In the data rows, 500 means zero.
Here are some points:
[366, 405, 421, 345, 443, 466, 348, 380, 955, 477, 352, 423, 364, 369,
 461, 416, 999, 464, 620, 452]
[434, 457, 488, 478, 471, 596, 542, 411, 558, 465, 454, 682, 480, 531,
 599, 529, 478, 393, 541, 413]
[577, 390, 618, 464, 538, 545, 422, 549, 492, 556, 480, 411, 524, 528,
 685, 521, 441, 362, 514, 381]
[439, 454, 508, 444, 487, 571, 473, 418, 645, 498, 477, 521, 500, 518,
 558, 566, 548, 435, 501, 438]
[813, 331, 867, 446, 999, 358, 349, 352, 427, 891, 367, 497, 379, 387,
 451, 395, 343, 347, 367, 371]
[509, 426, 531, 525, 480, 568, 466, 620, 484, 561, 488, 478, 495, 502,
 556, 545, 442, 393, 539, 390]
[433, 497, 476, 536, 455, 575, 570, 416, 499, 501, 526, 572, 569, 612,
 511, 524, 405, 410, 510, 401]
[404, 418, 470, 365, 542, 438, 368, 393, 999, 480, 377, 601, 387, 392,
 408, 471, 703, 633, 498, 561]
[505, 619, 455, 524, 454, 431, 499, 558, 431, 468, 501, 416, 451, 426,
 402, 421, 537, 761, 484, 657]
[482, 469, 466, 522, 432, 497, 508, 630, 462, 506, 516, 475, 583, 598,
 462, 519, 502, 429, 520, 423]
[425, 483, 467, 523, 439, 645, 562, 432, 524, 516, 512, 521, 557, 545,
 481, 554, 457, 444, 473, 440]
[383, 460, 430, 559, 379, 514, 458, 370, 397, 373, 690, 381, 518, 453,
 359, 682, 373, 765, 345, 999]
[507, 596, 449, 564, 447, 457, 494, 558, 401, 446, 508, 414, 430, 433,
 476, 422, 706, 573, 596, 524]
[422, 739, 402, 561, 399, 411, 562, 481, 395, 418, 532, 433, 454, 435,
 391, 418, 636, 785, 495, 630]
[442, 473, 468, 508, 477, 631, 637, 420, 502, 457, 500, 538, 534, 561,
 637, 544, 393, 384, 494, 400]
[449, 462, 484, 477, 445, 579, 505, 605, 461, 487, 593, 537, 590, 557,
 594, 505, 369, 387, 487, 426]
[805, 448, 543, 470, 674, 406, 463, 579, 475, 475, 475, 426, 429, 436,
 505, 411, 488, 486, 494, 511]
[478, 451, 485, 546, 431, 554, 530, 553, 466, 442, 542, 508, 548, 605,
 517, 528, 460, 417, 518, 422]
[438, 476, 460, 525, 454, 535, 649, 435, 474, 426, 555, 600, 593, 623,
 577, 530, 355, 398, 488, 410]
Then 10 other points, each followed by its number:
[407, 456, 466, 409, 467, 548, 435, 404, 689, 580, 414, 671, 452, 485,
 532, 480, 629, 415, 643, 419] 0
[458, 731, 400, 566, 408, 392, 527, 560, 385, 436, 487, 458, 430, 422,
 380, 423, 571, 849, 523, 595] 1
[460, 409, 532, 512, 444, 541, 418, 503, 467, 659, 556, 633, 592, 553,
 507, 528, 413, 405, 472, 398] 2
[454, 773, 417, 533, 423, 426, 610, 533, 406, 398, 503, 413, 455, 435,
 430, 417, 533, 678, 543, 619] 3
[870, 325, 999, 418, 999, 365, 349, 332, 431, 607, 434, 389, 445, 445,
 415, 537, 338, 335, 336, 470] 4
[472, 446, 496, 534, 443, 551, 521, 529, 492, 466, 572, 570, 544, 544,
 498, 553, 413, 446, 475, 435] 5
[431, 473, 453, 552, 436, 560, 666, 431, 447, 430, 593, 531, 612, 622,
 582, 547, 372, 387, 479, 397] 6
[632, 503, 527, 479, 602, 448, 432, 564, 420, 604, 423, 447, 423, 428,
 469, 439, 534, 560, 466, 599] 7
[493, 684, 407, 589, 441, 414, 627, 574, 395, 388, 491, 416, 438, 423,
 453, 435, 572, 636, 527, 597] 8
[847, 385, 609, 497, 941, 381, 450, 414, 418, 610, 464, 394, 440, 413,
 425, 421, 438, 505, 391, 559] 9
Which three of these numbered points are nearest to each point below, looking only along the 2 directions in which the first points spread most? Their numbers follow each, nearest first.
[705, 420, 703, 436, 624, 407, 385, 473, 563, 838, 423, 480, 427, 425,
 461, 421, 392, 512, 445, 459] > 9 7 4
[483, 469, 470, 534, 416, 521, 477, 583, 435, 544, 565, 430, 612, 600,
 468, 528, 560, 422, 477, 407] > 5 2 6
[434, 480, 463, 563, 439, 569, 613, 436, 465, 464, 571, 555, 620, 623,
 537, 513, 381, 395, 471, 405] > 6 5 2
[428, 486, 458, 527, 446, 580, 625, 423, 465, 468, 572, 538, 614, 641,
 569, 516, 386, 383, 478, 396] > 6 5 2
[430, 479, 503, 517, 503, 591, 515, 402, 536, 506, 514, 527, 541, 550,
 505, 550, 473, 431, 472, 456] > 5 2 7
[432, 466, 465, 605, 440, 562, 587, 435, 469, 473, 590, 497, 604, 636,
 502, 535, 392, 412, 490, 409] > 6 5 2
Here are 10 other points, each followed by its number:
[694, 421, 572, 479, 599, 429, 438, 480, 440, 563, 452, 493, 442, 439,
 600, 424, 534, 415, 673, 412] 0
[505, 452, 457, 465, 456, 554, 515, 728, 443, 496, 541, 489, 579, 554,
 513, 533, 385, 420, 478, 437] 1
[521, 465, 473, 502, 447, 518, 559, 685, 464, 460, 541, 454, 583, 562,
 521, 554, 391, 419, 461, 421] 2
[432, 742, 412, 531, 418, 417, 549, 501, 412, 418, 506, 405, 455, 448,
 419, 410, 637, 664, 563, 661] 3
[436, 469, 479, 521, 456, 576, 614, 423, 481, 495, 552, 570, 573, 590,
 575, 522, 394, 386, 484, 404] 4
[463, 431, 507, 484, 453, 535, 479, 523, 485, 484, 599, 502, 585, 610,
 628, 516, 416, 380, 522, 397] 5
[488, 477, 455, 532, 448, 517, 557, 575, 446, 448, 534, 467, 619, 625,
 510, 563, 421, 418, 479, 423] 6
[549, 404, 519, 475, 465, 538, 436, 643, 458, 630, 513, 449, 591, 578,
 545, 499, 431, 382, 518, 378] 7
[414, 495, 459, 380, 503, 548, 452, 423, 706, 584, 401, 723, 443, 461,
 519, 485, 492, 475, 581, 454] 8
[484, 606, 447, 528, 440, 429, 474, 511, 422, 445, 530, 393, 454, 437,
 414, 413, 865, 634, 536, 538] 9
Which three of these numbered points are nearest to each point below, looking only along the 2 directions in which the first points spread most? Their numbers follow each, nearest first.
[422, 476, 451, 588, 412, 544, 557, 429, 454, 468, 551, 666, 629, 631,
 510, 538, 394, 404, 483, 395] > 6 2 1
[491, 434, 475, 487, 442, 518, 449, 669, 450, 507, 523, 550, 571, 560,
 572, 533, 442, 381, 557, 389] > 5 4 1
[476, 449, 468, 509, 437, 590, 517, 577, 447, 490, 526, 588, 546, 546,
 614, 559, 380, 395, 493, 394] > 4 1 5
[431, 480, 524, 444, 479, 554, 459, 423, 733, 531, 455, 601, 460, 502,
 463, 538, 464, 524, 488, 450] > 8 0 9
[427, 478, 469, 541, 447, 536, 620, 421, 496, 469, 515, 717, 563, 569,
 545, 522, 376, 403, 479, 409] > 1 2 4
[404, 496, 541, 435, 529, 597, 427, 388, 675, 514, 427, 639, 453, 469,
 469, 534, 550, 475, 538, 442] > 8 0 9
